128 stands for zero in the data rows.
Here are some numbered points:
[103, 90, 133, 117, 159, 89, 203, 115, 121, 126, 103, 151, 149, 112, 120] 0
[109, 95, 94, 70, 108, 107, 84, 121, 137, 137, 98, 115, 209, 180, 149] 1
[107, 102, 119, 127, 179, 100, 203, 84, 113, 93, 119, 163, 136, 90, 116] 2
[196, 210, 166, 90, 98, 139, 181, 125, 170, 113, 191, 85, 102, 157, 128] 3
[133, 127, 159, 109, 98, 102, 106, 106, 123, 101, 122, 105, 131, 145, 152] 4
[71, 127, 133, 136, 108, 128, 49, 177, 92, 110, 113, 137, 139, 137, 70] 5
[86, 161, 108, 78, 115, 154, 172, 57, 159, 152, 126, 179, 108, 84, 91] 6
[107, 118, 114, 138, 136, 91, 140, 105, 161, 111, 139, 118, 133, 146, 137] 7
Which three points above are nearest to each new point by angle, seen from the average point of the numbered points? Their numbers follow each, nearest first.
[165, 160, 157, 163, 149, 162, 117, 172, 114, 119, 125, 147, 92, 122, 156] 3 5 4
[98, 84, 129, 233, 167, 114, 80, 66, 116, 119, 170, 98, 109, 102, 92] 7 5 2
[65, 112, 127, 108, 172, 153, 111, 134, 76, 81, 143, 120, 115, 170, 148] 5 4 1
[107, 89, 125, 103, 121, 140, 145, 149, 73, 145, 155, 83, 146, 95, 95] 5 0 1
[122, 167, 141, 99, 107, 119, 86, 116, 108, 142, 133, 87, 141, 136, 131] 4 5 1
[178, 124, 139, 111, 114, 132, 138, 172, 136, 153, 92, 135, 148, 104, 106] 5 3 1
[133, 82, 161, 149, 133, 160, 138, 104, 121, 125, 103, 162, 45, 95, 155] 2 6 0
[149, 154, 184, 167, 131, 149, 131, 176, 122, 135, 130, 164, 79, 127, 179] 3 4 5
[127, 86, 160, 144, 124, 187, 145, 136, 128, 108, 76, 156, 47, 104, 151] 2 4 5
[81, 133, 105, 161, 92, 155, 119, 127, 173, 165, 136, 114, 143, 74, 132] 6 5 7
[158, 157, 180, 181, 139, 154, 130, 165, 112, 146, 141, 139, 103, 135, 156] 3 4 5
[169, 173, 83, 134, 111, 154, 143, 157, 148, 120, 163, 131, 189, 108, 94] 3 5 6
[151, 166, 79, 128, 97, 173, 125, 156, 124, 127, 166, 161, 193, 99, 92] 5 3 6
[119, 145, 126, 112, 92, 107, 85, 127, 125, 167, 128, 112, 149, 169, 147] 1 4 5
[171, 95, 66, 132, 162, 150, 153, 78, 126, 152, 106, 171, 113, 145, 120] 2 6 0
[205, 182, 152, 101, 118, 140, 166, 114, 157, 121, 173, 94, 88, 161, 131] 3 4 7
